In the rows, 128 means zero.
Each named turn below is shown by a few rows before and after it. Which turns, in which order, take the first row of each later pair to the second? The first pair is answered.
j454:
[147  97 113 145 136 140 109 116 164 137 130  82 149 170 115 122 127 124
  88 101 130 124 103 119 144] => [143  99 125 157 129 145  88 108 129 132 133 122 139 148  90 139 135 142
  86  91 115 113 117 122 150]
[120 127 145 113 116 121 120 118 126 120 131 158 112  92 104 155 131 143
 138 142 131 138 151 156  78] => [ 98 144 127  92 125 108 145 139  99 127 144 137 149  91 134 100 118  98
 158 127 129 132 142 149 136]
[129 129 124 131 123 109 110 121 108 122 154 132 151 133 127 100 114 110
 131  89 124 122 115 120 167] => [144 121 120 139 119 111 107 114 159 111 142  96 134 156 144 139 121 129
 106 126 146 154 109 124 112]
j116:
[115 131 140 114 143 102 124 139 142 108 150 116 113  92 168 120 135 134
 107 123 146 167 127 109  98] => [103 131 138 112 149 107 137 140 111 113 159 156 119  75 143 105 130 136
 135 105 134 132 134 100 131]
[ 95 108  97 120 139 163 209 144 139 143  80  84 146 147 107 129 129 114
 121 143 155 109 111  95 199] => [108 118 106 103 133 161 207 140 175 127  80  62 128 134 140 150 134 120
 124 174 171 156 113 124 124]
[173 136 137 152 104 105 108 131 145 122 152 105  96 154 151 136 147 162
  86 136 126 133 127 127  73] => [155 139 153 137 103 108 125 141 111 129 156 163  80 110 110 139 165 158
 120 118 104 107 156 125  83]
[142 129 124 133 121  83 130 156 120 104 159  74 139 109 146 133 109 151
  93 135 157 120 100 106 156] => [149 130 146 117 109  88 132 151 116  97 162  99 117  68 138 152 119 151
 117 146 153 140 120 130 110]
j671:
[130 115 131 116 114 177 176 131 139 129  86 153 116 120  96 152 139 117
 136 133 116 125 128 112 149] => [139 136 140  95 107 154 161 129 118 118 110 158 115  83 119 138 140 107
 147 129 119 152 141 152 104]
[120 119 142 145 124 127 115 157 128 149 129 125 148 108 138  99 116 137
 149 107  85  98 129 133 140] => [128 124 146 147 120 118  95 153 135 143 136 120 145 103 150 113 109 147
 137 112  88 109 130 139 109]
[123 136 148 110 132 129 151 138 131 127 120 130 128 107 135 143 127 127
 145 132 132 134 128 137 109] => [137 127 144 125 126 130 128 130 145 126 119 124 119 132 133 154 130 141
 125 138 129 136 130 127 101]
Then:
(2 to 3 turns a pair)
[102 129 143 118 115 141 150 153 117 152 153 177 117  64 120 108 151 125
 170 132 121 120 128 132 117] => [111 140 131 131 118 117 128 156 102 155 176 148 148  94 156  75 142 112
 146 121 127 122 115 119 143]  j671 j454
[137 118 115 157 131 138 107 113 167 130 118  96 119 170 142 150 121 150
  87 146 137 139 116 125 104] => [115 110 135 139 123 157 145 116 143 133 101 157  99 124  89 169 143 153
 123 142 128 108 135 117 112]  j116 j671
[113 150  96 147 154 144 135 146 138 116 138 132 125 165 117  84 113 138
 134 128 147 130 103  89 176] => [137 146 105 155 138 142 111 135 156 106 139 115 117 161 127 114 120 165
 115 141 153 154  99 101 111]  j454 j454 j116
[158 140 139 168 165 136  85 113  98 134 187 159 141 143 121 120 129 156
  96  98  95 123  94 102 140] => [161 135 149 171 160 154  97 104 114 134 165 171 118 138  94 154 139 174
 106 113  91 123 105 108 116]  j671 j454 j454
[147 143 171 127 149 155  97 126 151 133 156 165 144 103 104 116 158 186
 148 140  94 127 157 132 118] => [136 144 159 114 153 142  96 142 136 134 160 156 157  94 114  84 154 170
 161 121  95 116 156 127 140]  j454 j454 j454
[ 91 110 158 138 144 133 144 147  71 136 133 182 115  42 109 127 148 138
 143 110 113  95 147 128 132] => [114 103 142 185 154 124  80 143  81 132 151 155 123 107 121 123 132 160
  87  97 102  85 129  95 158]  j671 j116
[ 94 125 106 126 145 123 105 141  91 105 143 173 142 140  98  90 112 127
 125  76  93  84 137 119 175] => [123 146 122 110 135 100  63 129 130  83 174 116 138 130 159 101 103 130
  99 112 119 167 138 161  80]  j671 j116 j116
[178 168 140 155 138 131  94 126 119 103 160 125 164 154 123 147 135 141
  75 127 137 149 114 107 110] => [170 180 133 121 140 117 125 145 100 113 165 121 182 119 153 103 126 102
 105 119 143 158 114 126 119]  j116 j454 j116
[135 131 147 136 109 132 119 118 115 122 118 166  97 114  83 169 125 162
 124 147 125 117 148 125  92] => [126 146 119 113 123 115 150 145 132 124 120  81 141 138 169  98 108 101
 132 141 151 145 105 127 150]  j454 j116
[126 131 156 121 134 114  88 100 122 103 148 149 113  98  91 150 130 168
 139 112 114 121 121 118  95] => [107 129 144 108 137 119 116 110 114 115 132 161 128  82  77 126 136 152
 164 102 112  92 123 108 135]  j671 j671
[167 120 174 111 142 101 131 132 122 135 166 135 137 112 132 103 140  72
 132 121 118 121 147 156 117] => [167 122 171 117 134 104 120 126 125 126 165 152 128 116 123 121 143  86
 123 126 117 122 151 156 101]  j454 j454
[156 138 127 146 120 126 135 129 132  93 105  97 133 169 148 157 116 141
  91 142 158 167 108 147 104] => [153 123 137 155 117 130 117 120 113  93 118 131 116 160 106 178 127 163
  90 123 139 149 127 144  85]  j454 j454 j454
[136 149 136 120 118  93 118 123  99 106 150 147 140  96 126 128 146 130
 128 108 104 150 137 152 101] => [146 138 120 145 129  94 102 131  97 109 158 144 148 129 124 121 140 129
 102  95 102 135 127 129 136]  j116 j671
[120 146 125  93 134 121 146 119 102 121 127 138 127  54 149 133 160 135
 203 106 138 148 169 142 127] => [122 139 111 121 130 103 103 118  66 123 152 145 146  93 135 105 153 133
 174  70 126 120 170 123 171]  j671 j454
[143 132 121 164 128 102  98 139 114 130 154 109 143 181 153  91 125 139
 103 111 118 113 117  96 165] => [148 135 128 162 121  90  80 134 100 121 168 138 141 152 148  92 121 145
 110 107 112 120 132 114 142]  j116 j454 j116
[115 103 133  86 103 167 129 143 142 118 111 134 155 111 122 126 148 146
 154 127 156 141 161 143  99] => [109 102 131  92 102 160 118 148 113 126 124 149 168 116 106 104 137 135
 151 106 150 109 161 122 140]  j671 j454
[118  94 130 141 132 125 136 138 120 143 149 145 147 134 118 115 112 124
 123 107 104 111 134  96 174] => [134 101 151 151 123 127  89 131 119 142 158 162 130 130 104 149 117 154
 111 113 100 124 145 112 127]  j116 j454
[156 105 136 121  96 157 101  71 175 105  93 120 104 137  82 197 124 196
 136 179 145 133 136 112  55] => [111 125 101  83 128 138 185 126 120 135  94  92 180 137 130  64 102 102
 181 130 142  89 113  92 216]  j116 j454
[165 143 126 162 114 114  87 122 150 112 163  93 113 145 159 126  97 106
 114 132 143 166 123 172 102] => [152 147 117 146 123 105 106 126 120 117 168  94 132 130 166  87 100  85
 119 106 139 161 122 162 142]  j454 j454
[124 137 134 125 129 125 124 132 102 125 151 132 138 127 139  98 140 117
 138 108 120 119 139 138 137] => [130 127 140 124 123 139 143 124 151 125 112 121 118 137 129 148 146 128
 140 138 136 140 137 140 106]  j454 j671 j116
[136 130 166 147 132 136  63 132 126 121 164 108  60 138 151 146 109 109
 148 145 111 193 135 135 107] => [102 119 158 158 141 152  71 142  98 141 147 130  77 159 119 125 108 102
 158 112  92 135 124  96 201]  j454 j671 j671
[115 132  84 114 137 115 162 144 133 139 140  91 153 148 157  76 110  87
 155 118 126 120  96 122 182] => [125 117 124 131 121 147 124 116 140 122 119 182  80 119  61 172 142 163
 147 137  97 104 146 129  93]  j454 j116
[123 133 124 138 137 122 146 134 124 143 113 150 138 152 114 109 133 127
 138 112 132 109 104 112 179] => [116 134 127 128 128 127 143 131 113 142 115 173 134 126 100 117 132 123
 150 114 127 110 122 119 164]  j116 j116 j116
